arr =
[[-15.3  17.5  18.8  -5.3  -1.9  14.6 -25.5 -23.8 -25.2   4.0  13.9   1.1
    5.0]
 [ 18.4  20.1 -17.0   0.9 -25.1 -13.6   1.7 -14.2 -10.1  19.3   1.9   5.1
  -13.7]
 [  5.7  -5.5  12.9 -24.9 -24.7 -17.7  -1.4 -12.5  -0.8   4.8  -8.8   0.4
   -7.8]
 [  2.9   4.6  10.1 -11.9 -12.1  21.0   9.5  -4.3 -20.9 -21.7  14.2 -10.7
   -0.1]
 [ -9.8  18.5  16.3  14.4 -14.3  21.8  -9.9  12.5  -4.2 -11.1  -9.5   7.1
   13.4]
 [ 19.0   1.7   5.2   4.8  22.2 -20.4  19.2   1.1  -5.6  11.5 -20.1 -26.8
  -16.2]
 [ 16.0 -23.3  14.4   0.4  15.6  15.5   3.2   2.8   4.2  -6.2   6.1 -19.4
  -10.0]
 [ 18.1   8.9   7.5  20.1  10.1  21.2  13.8   3.9 -15.8  20.4 -25.3   7.6
  -24.0]
 [-18.6  17.8 -19.5  21.9  -7.9  -9.4 -26.0  -6.4   6.2  10.8  15.0 -12.0
  -23.8]
 [ -8.1   9.7  19.9  12.5  15.4  21.7  -9.7   0.8 -23.0  21.5  22.3 -12.7
  -16.4]
 [ -0.8  -5.0 -15.3 -23.1 -21.3 -16.5 -18.7   6.4  22.4  12.4   0.7  20.0
   17.6]]
Rows and columns are counted from 1.
(1, 1) = -15.3
(8, 4) = 20.1
(7, 3) = 14.4
(3, 8) = -12.5
(4, 6) = 21.0
(9, 13) = -23.8
(9, 7) = -26.0
(1, 13) = 5.0
(5, 10) = -11.1
(2, 8) = -14.2
(1, 6) = 14.6
(10, 13) = -16.4
(11, 8) = 6.4
(6, 9) = -5.6
(6, 7) = 19.2
(1, 5) = -1.9
(2, 7) = 1.7
(6, 1) = 19.0
(6, 5) = 22.2
(11, 1) = -0.8
(10, 4) = 12.5
(1, 3) = 18.8
(9, 3) = -19.5
(7, 2) = -23.3
(5, 2) = 18.5
(1, 4) = -5.3
(4, 7) = 9.5
(4, 9) = -20.9
(4, 12) = -10.7
(11, 6) = -16.5
(6, 11) = -20.1
(10, 11) = 22.3
(6, 2) = 1.7
(9, 2) = 17.8

X =
[[ -3.3  -2.7   1.0   1.5  13.7   5.0  -0.9   7.5   2.7   1.3   3.9  -4.7
   -3.1]
 [-10.6  17.3  21.7  11.8  19.5   6.5 -11.7 -31.9 -28.0  -2.0  10.4   1.6
   -3.2]
 [ -8.3  -6.4   5.2  -4.5   8.6  13.3  -5.8  10.0  -4.9   1.3  -2.7  -5.5
    0.6]
 [  1.0  -6.9  11.6   0.7   5.9  10.0  -4.9  24.3  -8.1   1.6  20.2  -2.5
   -1.4]
 [ -7.2  21.4 -18.9 -13.7  -8.1 -21.7   1.8 -15.5  14.3  -1.4   1.6   4.6
   -4.3]
 [ -7.0  -2.2  14.7   5.9   7.7  27.2 -20.1  69.3 -15.5   6.0 -11.8  -1.7
    2.2]
 [ 10.8  -2.6   8.0  13.5  16.2  26.6  -8.1   8.3 -12.4  -3.0   0.7   2.6
    4.5]
 [ -8.1  -0.5   7.7   2.6  12.2   0.5   7.2  15.2   3.1   1.4 -14.8  -3.6
   -7.2]
 [ -0.9   7.8  20.0  10.9  22.5  40.5 -36.8 -31.0 -41.5  -2.3  -5.0   7.4
   11.3]]
Rows and columns are counted from 1.
row 1 col 1: -3.3
row 4 col 12: -2.5
row 2 col 10: -2.0
row 7 col 10: -3.0
row 4 col 5: 5.9
row 3 col 12: -5.5
row 6 col 2: -2.2
row 9 col 11: -5.0
row 2 col 4: 11.8
row 6 col 3: 14.7
row 8 col 4: 2.6
row 5 col 5: -8.1
row 8 col 7: 7.2
row 6 col 9: -15.5
row 4 col 3: 11.6
row 6 col 10: 6.0
row 7 col 1: 10.8
row 1 col 8: 7.5
row 1 col 11: 3.9
row 3 col 2: -6.4
row 3 col 4: -4.5
row 2 col 7: -11.7
row 8 col 13: -7.2
row 6 col 12: -1.7
row 8 col 5: 12.2
row 3 col 1: -8.3
row 7 col 12: 2.6
row 1 col 9: 2.7
row 3 col 13: 0.6
row 7 col 7: -8.1
row 2 col 5: 19.5
row 7 col 9: -12.4
row 5 col 6: -21.7
